Named moves come first, each a turn or a mirror and shown by rows before and after it. Which of them, in which order, take the first row of each pair that follows to the second? Write the first one first, as in the answered first pair.
z_750:
[ 10  -3  16 -21  20   3  -9  -3   6 -18  11  27   9] |-> [ 21  -7   9 -16   6  -8 -21 -28   9  -1   9   3  16]
[-24   7  -7  12  -1   8  -2  14  -7   2   0  -1   4] |-> [-18   7  -5  13 -11   0 -10   3  -4  15   5 -11   4]
[-32  -5  -6  15 -31  12 -14  24  -9  17  13  -9   6] |-> [-37 -11  -4  21 -32  13  -8  31 -14  13  14  -5   1]
[  1  -4  -5  -2  -6 -16 -12   1  -1   9   8 -11  18] |-> [-9  0  1 -6  5 -4  3 23  0 -3  3 14  7]
z_285:
[-14  -4  -9  29 -36   6 -22  -5  -9  11   6  -4   6] |-> [-22   1  -4  31 -32  19 -20  12 -13   4  10  14  -4]
[ 15 -10  -4 -19   6  -5  13  -3   3  -8  -6  -3  -4] |-> [ 19  -8   0 -17   0 -10   9 -12   1   1  -8  -9  -3]
[-22 -10 -12   8 -11   6  -9  19 -12   8   9   7  -6] |-> [-22  -4  -6  12   3  15  -5  20 -12   2  -2  19  -8]
[ -1 -11  -8   0 -38 -23 -14 -20 -10  15  18 -18  23] |-> [-27 -16   5  -2 -34 -12 -20   4 -14  15  29  -1  28]
z_651:
[-30 -14   3  -6 -25 -11 -35  -8 -15  29  28  -8  19] |-> [-11   1 -19  13 -31 -17 -20 -23 -15  28   7 -31   9]
[ 14   8   3  19  -9  -1  -2  -1  -8  17  -4 -22  -1] |-> [-11   5  15  10 -11   5  -4  21 -10  14   9  -7   3]
[-24   1 -27  42 -14 -20   7  30 -16   7   7 -11  -8] |-> [-10 -36  15 -19 -10 -31 -27  11   1   6  27  12  24]
[-31  -5   1  25 -34  16 -15   8 -17   8   4  -8  27] |-> [ -9 -12  12   6 -29   4 -28 -19  -7  12   5 -17  39]
Pairs:
Each pair is 2 to 3 moves apart.
[-27  22 -25  31  -7   5  24  22 -16  11 -15  -9 -15] |-> [  9  -1 -11  -4 -23 -23 -15 -32   1  34  -3 -34  14] : z_651 z_651 z_285
[-15  19 -40  38 -27  -7   5   1 -17  25   1 -38  -5] |-> [ 49 -15   2 -29   4 -14  -7 -46  15   7  -8 -21  19] : z_651 z_285 z_651
[-37 -13   0  13 -23  -9  -3   7 -10  23   9   6   6] |-> [ 28 -12   3 -14   6  -8   8 -36   7   8 -17  -2   4] : z_651 z_750 z_651
[-49 -20  32 -17   1   7 -19  35  -5   4  27  53   5] |-> [-53  -8   5  16 -43 -14 -33  19 -19  37  30   4  12] : z_750 z_651 z_651
[-52   4  -5  19 -12   3 -19  16 -13  11  17 -10  -6] |-> [ -9 -17  29 -35  27  12 -17  -5  12 -13   9  21   1] : z_285 z_651 z_750
[ 27  -4  -7 -11  42  37  10   9   1 -20 -16  34 -10] |-> [ 40   5 -43   9 -13   2  -9 -32 -10  17  -9 -27  -3] : z_285 z_651 z_750
[  4  22 -16  32   2  -5  19   0  -5   4 -20 -14 -19] |-> [ 36   1  12  -9  24  -4  13 -22  12 -13 -13   4   1] : z_651 z_285 z_651
[  4 -20  14 -38  19   8   7  -2   1  -7  34  30   5] |-> [-29 -12   3 -10  -1   7  -2  25 -10   6  48  24  -2] : z_750 z_651 z_651
[-23  13 -11  31  16  16  37  15 -13  -9 -28  16  10] |-> [-48 -15  11  19  -7  13  -3  23 -18  10   8  20  30] : z_750 z_651
[ -4   3  25  -5  21   8  -3  18  -3 -19   5  29   2] |-> [ -1  -9  17  -2 -13 -20 -29  -7  -2  12  16  -4  18] : z_750 z_285
[-21  -3 -11  24  -2  16  -2  37 -11  -8  17   0 -18] |-> [-17 -22   0   7 -26  -3 -35  15  -4   2  31 -14   6] : z_750 z_651
[  9 -12   1   1 -15 -13 -17 -29  34   5  -7 -27   9] |-> [-34  -7  -6  27 -23  -4 -12   9  18   9   1 -21  -3] : z_285 z_651 z_285
[-20   4   3  24 -35 -12 -24   3 -32  17  14 -36  -6] |-> [-14 -18  41 -19 -19 -10 -38   8 -23  -2  27 -13  15] : z_285 z_651 z_285
[-24  24  -6   8 -13   2  -1  17  12  -2  -1 -22 -14] |-> [-15  22   6  -5  12  10   7  25  12 -21 -15  -4 -14] : z_651 z_651 z_750
[ 18   4   3 -15  20   5 -12   0  25 -33 -24 -17  -3] |-> [-29   1  -4   7   0   6 -21  33  11 -31  -4 -13  -8] : z_651 z_750 z_651
